In the rows, zero is written as 100.
Each path below is one point turned by a fixed rotation once a step. After each direction that follows a path, write how fast that rotation turns it, in degrees a step (0 if it stays still).
Each turn is a multiple of 5 degrees from 10 to 175, or 0.
Each row of a path follows its step; steps can be skipped.

step 0: 113	101	73	118	133	87	122	95	116	124	97	62	123	106	94	104	71	80	114	115	86	133	100	87	73
step 1: 91	130	101	108	84	135	142	57	113	115	96	90	118	95	94	112	105	129	90	119	81	80	118	109	102
step 2: 88	120	71	96	106	103	148	95	80	66	125	92	114	117	90	89	118	72	87	72	105	120	94	116	124
step 3: 95	79	104	129	86	77	136	90	90	105	108	87	90	99	64	107	73	126	82	106	131	132	100	76	84
step 4: 67	88	111	111	103	122	87	87	104	98	114	84	132	126	110	79	84	125	51	122	99	92	107	106	130
step 5: 81	110	90	92	115	111	109	97	83	61	80	57	106	92	107	61	88	93	115	108	123	121	90	126	71
step 6: 88	101	99	81	100	105	111	89	104	131	111	119	111	78	45	79	98	134	93	118	97	113	70	120	78
step 7: 88	80	82	94	129	110	122	111	96	107	145	95	91	145	112	85	108	118	91	100	93	71	107	129	83
step 8: 81	101	81	103	95	101	108	90	59	92	99	108	92	95	90	67	60	112	137	89	94	112	142	89	85
Directions:
106	111	89	101	95	104	92	102	86	113	91	92	109	103	113	94	98	103	93	102	103	98	104	91	95
90
108	91	97	106	119	105	101	104	100	96	98	88	95	100	105	107	109	96	91	90	105	103	105	106	86
155
115	100	95	107	94	91	96	111	97	95	108	95	110	84	85	94	99	97	102	97	99	105	97	99	97
120
92	102	100	112	107	88	99	91	89	111	94	100	98	96	101	105	91	96	115	92	107	106	93	108	99
135
90	103	104	110	89	102	105	97	99	92	101	90	102	97	102	106	104	98	84	103	113	107	87	96	108
35

step 0: 72	92	125	111	149	64	95	102	106	103	104	121	78	88	123	97	121	105	88	85	126	125	101	95	110
step 1: 96	117	107	73	126	64	113	105	101	119	104	82	125	131	116	103	121	92	54	120	101	102	87	113	119
step 2: 124	113	108	77	119	95	119	85	63	139	70	73	115	99	78	102	120	84	100	83	91	91	99	92	79
step 3: 143	101	91	141	111	84	119	97	96	108	103	66	106	98	93	105	93	94	127	104	110	106	110	52	98
step 4: 117	123	85	113	82	78	114	75	122	88	137	88	79	125	96	115	94	122	123	86	107	72	79	103	89
step 5: 115	107	99	128	103	97	93	83	107	86	118	118	92	84	85	66	116	106	104	99	109	97	89	157	61
step 6: 96	96	64	101	100	121	106	141	101	82	124	99	141	75	104	89	122	98	108	130	101	104	86	126	94
step 7: 79	57	70	80	86	113	96	101	76	93	73	94	103	85	116	143	108	106	119	100	108	89	77	116	89
step 8: 93	69	95	112	133	105	44	80	97	108	103	111	102	98	120	129	73	91	101	108	123	115	103	86	88
Directions:
103	107	88	104	92	109	92	99	104	87	96	112	97	99	98	104	116	95	105	99	107	108	96	107	108
45
88	98	107	98	89	105	89	107	90	98	103	106	103	102	118	100	102	95	96	100	111	95	108	96	91
35
97	110	109	102	102	108	103	110	90	100	99	90	101	97	105	91	101	90	95	102	96	101	85	117	106
80
106	90	100	93	104	105	115	95	95	106	109	114	98	107	109	86	102	104	107	103	108	100	101	106	109
70
101	101	111	99	100	91	107	110	117	95	101	110	103	85	109	100	109	108	99	97	93	96	101	108	96
65

step 0: 120	90	84	77	93	104	90	88	82	85	84	83	100	139	130	78	127	108	118	110	94	109	89	82	96
step 1: 116	105	101	70	85	74	96	88	118	100	108	108	96	88	107	96	119	100	124	119	107	84	103	95	152
step 2: 90	101	80	103	83	91	123	100	115	117	130	88	93	105	104	122	99	122	68	120	114	99	130	117	118
step 3: 65	107	93	107	130	107	104	97	77	108	93	69	107	132	106	92	112	114	93	123	85	131	109	96	104
step 4: 109	100	104	116	116	74	82	98	86	100	129	121	109	104	90	86	128	97	138	111	79	116	94	91	119
step 5: 107	110	71	98	69	76	103	104	102	131	128	140	77	115	102	104	109	101	97	105	100	90	86	109	87
step 6: 63	99	99	70	104	63	123	97	107	101	79	95	85	112	110	98	96	100	80	127	92	111	82	109	81
step 7: 103	56	100	113	106	62	98	98	110	79	101	65	109	91	106	93	113	99	120	114	88	116	110	100	95
step 8: 116	90	68	117	86	90	81	114	92	129	103	79	97	114	116	96	124	108	128	96	123	75	90	111	108
Directions:
102	93	104	105	97	107	85	110	96	93	103	90	113	107	95	94	104	109	111	105	97	103	94	89	94
95
102	108	111	93	105	102	105	107	93	102	104	94	104	106	109	104	103	105	77	104	105	102	92	102	88
110
95	103	99	108	105	92	108	106	105	104	103	110	102	103	88	87	101	88	99	103	91	97	95	97	82
45
95	108	118	93	114	90	100	98	103	92	95	102	106	90	95	99	99	100	107	109	101	102	91	100	111
130

step 0: 120	96	92	103	95	83	100	65	101	105	98	114	108	85	119	50	82	102	103	82	117	94	98	116	121
step 1: 115	84	102	105	97	99	109	73	105	128	96	125	93	88	115	65	92	87	83	76	97	107	111	116	135
step 2: 97	87	89	104	90	93	115	77	115	116	92	129	94	92	97	93	68	94	80	75	109	119	92	119	138
step 3: 101	98	111	95	99	98	114	78	114	119	95	131	83	71	84	82	62	99	96	84	124	119	79	117	108
step 4: 107	102	117	92	80	93	118	92	107	137	114	113	99	73	82	83	74	84	79	77	130	100	91	117	98
step 5: 93	108	102	97	79	85	111	103	107	114	111	98	119	63	93	77	79	89	93	83	133	92	88	128	124
step 6: 90	103	115	102	99	104	109	114	106	124	98	98	100	50	103	70	91	82	108	87	110	104	102	125	132
step 7: 76	97	104	108	90	95	119	117	110	131	95	91	87	64	90	102	85	74	94	72	96	115	109	117	131
step 8: 69	113	100	109	99	81	117	111	112	107	86	90	86	64	78	104	64	86	117	78	109	118	93	109	109
Directions:
95	104	82	105	102	103	93	96	98	113	110	97	96	108	87	102	101	90	91	101	95	88	99	106	102
130
89	98	99	101	99	102	106	109	91	107	90	89	96	89	100	109	100	111	109	95	98	83	102	102	96
25
103	98	89	102	99	98	99	98	105	105	90	95	104	91	105	96	121	97	103	101	94	105	103	94	118
65
103	106	95	104	113	105	96	101	114	98	95	101	95	96	99	87	95	105	114	113	99	95	90	109	97
130

step 0: 121	82	114	85	137	86	99	90	120	89	127	110	113	93	75	78	96	109	96	114	95	126	92	112	85
step 1: 147	78	100	108	102	115	117	105	113	109	109	98	127	106	122	98	111	93	92	122	83	119	119	117	102
step 2: 90	81	126	99	102	95	138	92	104	100	113	87	87	91	121	101	96	110	67	103	81	100	114	136	98
step 3: 103	104	81	99	121	94	97	80	81	76	94	79	104	82	140	96	109	84	77	90	97	82	127	118	85
step 4: 76	93	120	90	102	106	99	101	92	64	91	103	120	77	93	87	111	83	76	75	113	119	121	96	73
step 5: 108	104	112	101	111	99	99	102	114	77	63	138	125	99	116	87	96	101	101	120	93	89	116	79	71
step 6: 99	95	138	89	131	114	106	104	118	92	97	101	107	86	106	54	108	99	100	121	88	105	71	92	104
step 7: 112	92	87	98	123	97	105	126	105	92	96	105	115	95	109	85	87	67	106	136	83	109	104	132	125
step 8: 103	86	104	97	111	94	117	93	108	80	110	101	104	110	106	96	94	101	85	97	107	124	75	161	84
Directions:
97	97	102	105	90	111	101	112	96	106	103	92	111	95	97	95	106	85	100	97	102	111	109	94	113
130
98	95	84	106	99	111	105	104	94	97	114	98	102	106	105	98	90	110	91	99	85	105	93	103	100
55
104	95	95	90	95	103	105	96	107	119	101	96	106	99	95	101	98	90	98	95	97	90	97	119	95
55
87	105	95	111	96	96	100	87	91	99	96	103	100	97	109	109	110	99	89	92	107	102	101	114	108
60
93	88	110	104	103	107	105	95	96	116	99	107	93	109	114	102	106	96	99	108	96	97	98	89	97
90

step 0: 115	94	102	108	73	122	96	123	87	71	90	70	102	113	107	124	76	90	124	100	107	99	76	82	141
step 1: 107	98	123	104	115	79	114	106	89	150	101	63	111	102	99	122	70	122	97	77	83	107	87	99	99
step 2: 129	81	89	110	108	122	91	93	121	103	119	115	147	101	109	96	90	96	84	82	60	101	121	115	115
step 3: 91	94	77	101	82	106	113	113	113	75	90	83	140	94	83	103	106	84	90	83	118	150	95	76	91
step 4: 75	120	92	124	64	82	80	90	73	102	104	52	95	115	111	96	101	113	78	87	82	103	115	100	108
step 5: 97	102	99	87	83	134	81	107	123	132	102	81	112	109	120	106	87	86	116	100	86	91	107	129	53
step 6: 70	95	102	122	98	99	79	122	124	83	73	121	133	89	82	104	60	112	108	104	113	108	113	119	110
step 7: 103	103	115	57	76	87	87	117	94	98	108	77	124	115	109	117	108	132	80	109	131	109	102	103	134
step 8: 107	103	80	87	113	104	103	79	86	137	54	74	119	112	130	95	82	78	96	111	92	94	91	108	123
Directions:
108	99	90	84	112	91	95	105	107	104	101	104	101	106	90	103	94	108	96	103	91	109	94	102	112
65
94	91	95	102	94	96	99	100	90	97	95	93	97	114	101	112	110	93	90	116	100	101	91	93	104
95
92	109	90	102	91	93	85	102	109	97	101	98	94	97	96	101	106	101	104	107	104	103	98	120	91
45
99	104	104	102	107	108	102	93	111	86	91	102	96	111	100	101	91	83	108	98	103	113	95	102	101
125
92	109	105	101	99	102	99	113	87	92	100	104	101	82	97	106	96	102	106	106	94	114	95	93	102
120
